Rotation paths and how fast each direction turns (degrees a step):
Each turn is a multiple of 5 degrees from 10 to 175, or 0.
Each row of a path follows its step; steps can be skipped.
Path 1:
step 0: 64 -217 51 -158 -35 28 -165 185 -46 246 8 -73 -167 -59 -398 37 -108 94 -88 -307 -55 -24 89 -64 16 -11 148 12 -110 -106 102 -344 58 -102 -188 53 272 93 78 13 259 117
step 2: 51 -244 102 173 -250 238 190 188 -70 -79 -42 -38 -135 -116 -348 -121 -178 -123 229 -255 28 16 -29 -24 -134 69 -19 141 23 -178 -56 -385 56 -51 -79 -45 29 171 -29 208 -14 -109
step 4: 55 24 -102 -23 -178 251 86 124 -183 93 157 30 7 -93 -173 -2 5 -159 -80 -162 -218 207 128 96 -287 -65 -258 -22 235 -321 -215 -107 -51 -25 -53 127 160 213 66 186 222 42
step 5: 9 65 -318 29 -161 10 20 -11 66 73 358 178 -80 8 -121 -23 -130 222 310 -207 -227 -136 -120 -146 71 139 -56 -127 217 -245 -102 -147 -145 78 -154 -271 -61 -64 -29 -9 -69 -4
step 19: 106 -119 130 -61 -126 55 54 63 -156 -49 -21 177 -218 -18 -227 -143 -88 -88 106 -81 -96 -150 -81 109 -227 -20 141 -69 -86 88 -388 -368 53 -158 -207 189 141 122 46 166 231 116
step 22: 126 41 -13 163 -310 136 25 153 220 41 132 164 -46 -26 -181 -52 42 191 295 27 -179 -308 45 -121 36 -80 102 134 229 -245 -227 118 -45 138 -203 -74 47 52 10 167 203 -129
step 23: 39 -97 -36 -262 -49 127 43 132 3 313 74 -33 -134 -173 -536 -23 -55 225 -142 -272 -10 -9 56 7 -53 145 -122 -103 148 -140 25 -201 -97 100 -10 188 158 112 27 118 62 0
Speeds:
-11 36 -45 -24 -22 78 40 -73 30 -45 24 -8 48 -1 51 24 5 64 39 21 50 36 -33 9 99 -10 -4 -23 53 -49 51 -55 -11 42 40 79 29 29 5 2 153 -1 -> 60
73 35 -56 94 -27 18 -79 -32 26 -33 -3 7 -53 -71 5 -7 -21 -52 19 28 -99 -19 -28 -31 27 23 83 -58 -81 14 55 25 -107 18 -6 -49 10 -4 15 -43 49 -23 -> 170
-35 41 -5 -13 31 33 5 -59 71 55 33 -44 -62 23 -68 -45 109 -39 -59 26 -5 -29 -3 29 38 -27 40 26 -20 -27 -78 59 20 -80 -57 40 67 82 -28 -59 33 -19 -> 95
-23 -67 -41 -95 -86 3 46 20 84 1 21 106 61 -23 -27 -44 43 -49 -1 61 -26 65 51 -79 7 34 22 -32 -1 75 -58 -6 -25 50 4 40 4 -26 13 -42 -25 -25 -> 25
2 13 13 44 -44 1 30 -34 -50 -52 80 54 82 -62 -18 8 -5 47 -32 -36 -34 -5 -60 25 -28 33 -62 -85 -16 31 -21 115 105 21 -73 -30 40 11 -56 -16 28 24 -> 45
-4 -44 4 48 21 -61 88 -51 40 34 -32 -92 35 -112 -38 11 -57 -2 -24 38 26 -103 -53 29 1 51 -5 20 -2 81 -42 -66 7 59 21 23 0 48 40 -1 -8 -58 -> 65
-63 48 -30 87 -10 72 44 23 48 17 -7 27 -81 36 2 67 -11 62 -86 -27 43 -18 65 22 -77 22 -49 -41 17 -13 -57 11 -73 79 8 1 -34 -60 -19 -63 11 -40 -> 40
Path 2:
step 4: 105 144 -89 294 -139 -168 47 -106 35 -106 116 -109 10 220 13 13 123 27 -7 15 184 274 -258 -245 3 -19 306 109 -282 -37 -67 -28 5 -77 10 -158 51 110 -120 -172 300 -150
step 5: -198 -135 100 98 96 -315 165 228 49 27 -76 26 -90 -201 132 152 -45 -150 -50 166 96 -32 4 -119 40 -259 -169 -11 119 105 -43 30 -286 -46 -382 66 237 150 131 71 -116 49
step 6: 126 -347 4 -158 -60 44 -132 -133 -81 276 -53 109 1 -36 -16 -90 -280 -140 -68 59 -171 32 385 -98 22 -11 94 9 69 37 -170 -41 137 31 149 52 -307 -34 335 -49 131 117
step 10: -119 -81 137 1 -364 -184 182 221 -98 108 -98 -124 396 -19 -125 -83 -67 124 -47 -130 -145 -22 -9 85 76 51 -1 -149 329 192 -17 20 -50 102 -37 -171 84 -167 98 -149 99 202
step 11: 207 281 -27 42 160 287 -43 136 -98 23 134 137 -82 71 60 15 -175 180 -65 308 -108 152 55 77 -43 -103 79 135 98 -249 23 -276 -79 13 80 -272 20 149 222 -239 111 -54
step 12: -84 -201 -41 -94 86 -275 31 -7 330 15 198 132 -259 164 104 124 149 -109 -174 -86 231 145 58 174 -15 188 -119 50 7 -63 252 115 83 -21 11 -13 -48 293 -23 -31 -267 -132
step 21: 66 -125 230 146 -235 -15 321 168 -129 -195 57 70 28 -137 -53 71 -139 238 -47 -209 115 43 -153 63 53 33 -95 8 181 28 -47 247 107 -290 75 146 187 22 -79 -28 -221 290
Speeds:
-5 -64 -19 45 54 18 13 26 -43 14 49 39 13 -11 -51 31 -43 -3 7 42 -50 77 7 2 88 -9 -27 -2 89 4 40 -10 68 -57 -10 102 52 -3 80 -119 -6 -34 -> 70
84 24 62 19 -73 21 61 -137 23 17 -48 59 -43 21 51 16 1 25 49 32 -70 -12 38 -26 -6 -46 15 2 -64 3 60 -54 62 69 -16 23 36 -15 11 -54 60 8 -> 155
97 82 -66 30 11 -68 30 -41 -17 -47 55 -16 -54 -19 -57 99 -58 -10 -75 -48 82 4 -18 22 22 -17 42 -25 35 -29 27 -28 31 71 40 60 -20 16 -61 19 -35 12 -> 85
34 24 20 -68 -5 -11 6 31 -8 57 -4 87 47 -56 -69 -19 11 22 -52 8 -35 -23 -15 16 -4 8 32 -44 -1 -40 83 -14 -54 -14 104 -5 26 6 27 70 90 -138 -> 90
48 -61 -53 54 -33 63 86 33 11 -13 -10 -35 -72 64 -13 32 32 61 -10 -132 -68 -12 44 36 -9 43 -65 -16 24 -43 6 -78 -66 -35 -8 -39 -7 26 46 25 -16 -21 -> 10
31 -5 -46 -20 16 26 15 -25 39 -26 -51 -38 82 58 -23 -84 -37 -5 -2 36 95 26 92 16 -95 -50 -3 -2 56 -91 44 -17 29 16 7 -32 41 -85 49 -8 -64 -28 -> 85
